B = [116 141 118 153 132 140 145 123 127 144]
The entry just right of 116 -> 141
The entry just left of 140: 132

Questions about the grid below.
1) What is the third entry, reading row by row?
2) What is the bottom-left entry?
3) What is the top-left entry?
4) What is the first entry on the diagonal from the top-right corner?
5) What is the last entry, reading row by row?
6) What is the entry directly below 132?
7) What is the 3rd entry from the end, reading row by row?
8) What is the first entry of the smallest entry's row?
[[114 144 119 111 110 141]
 [143 118 136 143 139 125]
 [125 129 100 108 123 129]
 [156 116 137 152 139 133]
 [121 145 140 129 113 146]
 [132 124 157 150 136 124]
 [142 117 142 147 140 124]
 [131 113 115 123 142 109]
 [129 142 121 122 112 150]]
1) 119
2) 129
3) 114
4) 141
5) 150
6) 142
7) 122
8) 125

Read these off the table that follows. Indices start at 1.
1) Report the smallest entry.
2) Report the entry in row 1 and column 1.
3) Report the entry in the top-right corner.
4) Report the maximum.
5) Report the entry in row 1 and column 3.
6) Report the entry directly above the smallest entry.
7) Report the top entry of the column that holds the smallest entry.
8) Report the entry directly below the smallest entry.
[[154 150 146 140 157 109 142 139 111 117 145 112 139 139 116]
 [115 125 112 129 120 148 110 140 149 147 111 149 110 138 147]
 [135 128 138 122 131 117 140 108 116 102 138 116 144 109 105]
 [143 134 146 128 138 107 147 119 107 109 146 107 147 120 108]
 [140 133 142 126 136 112 144 116 111 105 142 111 147 116 106]
 [108 118 109 123 111 153 110 128 151 142 109 150 111 127 143]
 [146 150 140 143 150 113 138 144 115 121 139 116 137 144 120]
 [148 148 143 142 150 116 138 140 117 118 142 118 136 141 118]
 [128 137 126 142 132 132 123 152 132 145 125 133 119 151 140]
 [125 133 123 140 129 134 121 151 135 150 122 135 117 150 144]
 [106 112 112 120 104 150 114 118 148 138 113 146 115 119 140]
 [138 147 135 144 143 119 133 148 121 127 134 122 133 147 125]]
1) 102
2) 154
3) 116
4) 157
5) 146
6) 147
7) 117
8) 109

Questions about the table below. Rows and columns are numbered from 1.
1) Report the entry just right of the largest entry.
2) Report the top-left entry.
3) Report the entry at row 2, column 1.
4) Report the bottom-right entry.
5) Report the entry directly above 114.
6) Report the bottom entry of the column that holds the smallest entry.
[[151 127 125 128 131 127 135 148 130 128 120 128]
 [120 126 118 134 120 114 131 130 127 148 134 130]]
1) 127
2) 151
3) 120
4) 130
5) 127
6) 114

Read these off the array that follows.
1) Read off the entry in the top-right corner.
2) Read off the first entry in reading order.
3) Read off the entry directly above the smallest entry.
4) Read off the last entry, reading row by row.
5) Read off the entry just left of the largest entry.
6) Read off the bottom entry of the column that holds the smallest entry.
7) Read off the 2nd smallest entry.
8) Read off the entry in the bottom-left corner.
[[131 112 148 127 115 108 116 123 110 128 129 148 116 123]
 [133 121 135 132 106 109 124 129 108 129 132 135 107 128]
 [127 151 110 133 131 139 148 139 137 134 130 111 131 139]
 [110 135 136 109 123 126 137 111 125 141 109 136 122 111]
 [114 130 128 120 112 116 131 128 115 135 116 128 112 128]
 [115 138 113 124 117 123 139 134 121 141 119 113 116 134]]
1) 123
2) 131
3) 115
4) 134
5) 127
6) 117
7) 107
8) 115

Questions about the row below.
1) Read off the entry just left of 114.
2) Read off the entry just left of 104.
3) Read off the entry just right of 104.
4) Read off the minimum.
array([120, 114, 127, 143, 104, 124, 120, 130,  99, 120, 141, 110, 143,
       123])
1) 120
2) 143
3) 124
4) 99

x =
[[157 130 127 142]
 [130 140 140 116]
 [114 139 140 111]]
Counting starts at 1.
Read off the entry directly above 116.
142
The bottom-right entry: 111
The entry in row 1 and column 2 is 130
Read off the entry in row 3 and column 1.
114
Read off the entry in row 3 and column 2.
139

[[136 129 128 131 142 119 129 108 124 118 125 113 121 157]
 [113 146 124 135 124 133 119 102 116 118 126 141 130 117]
 [123 146 144 116 127 117 101 132 130 116 130 125 139 136]
 [132 132 114 109 120 129 146 118 134 141 127 141 147 118]
 [138 127 113 148 132 130 135 134 117 129 131 158 126 138]
 [111 120 140 114 131 144 123 140 117 120 110 117 141 136]
 [115 129 124 119 129 136 106 132 125 126 105 108 115 137]
 [125 131 119 134 144 126 138 143 103 126 117 149 126 139]]
Rows and columns are numbered from 1.
What is the entry in row 2 and column 1?
Answer: 113
The top-right entry is 157
What is the entry at row 1, column 3?
Answer: 128
What is the entry in row 3 and column 1?
Answer: 123
What is the entry just right of 148?
Answer: 132
What is the entry just left of the largest entry?
Answer: 131
The entry directly below the smallest entry is 146
What is the top entry of the column that holds the smallest entry?
Answer: 129
The entry at row 3, column 3 -> 144
The entry in row 1 and column 1 is 136
The entry directly above 109: 116
The entry in row 3 and column 2 -> 146
The bottom-left entry -> 125
What is the bottom entry of the column that holds the largest entry?
Answer: 149
The top entry of the column that holds the largest entry is 113
The entry just right of the largest entry is 126
The entry just right of the smallest entry: 132
The entry just left of the smallest entry is 117
What is the entry directly below 105?
Answer: 117
What is the entry at row 1, column 2?
Answer: 129
What is the entry in the bottom-right corner?
Answer: 139
What is the entry just left of 157?
Answer: 121
What is the entry directly below the largest entry?
Answer: 117
The entry in row 2 and column 3 -> 124
The entry in row 2 and column 2: 146
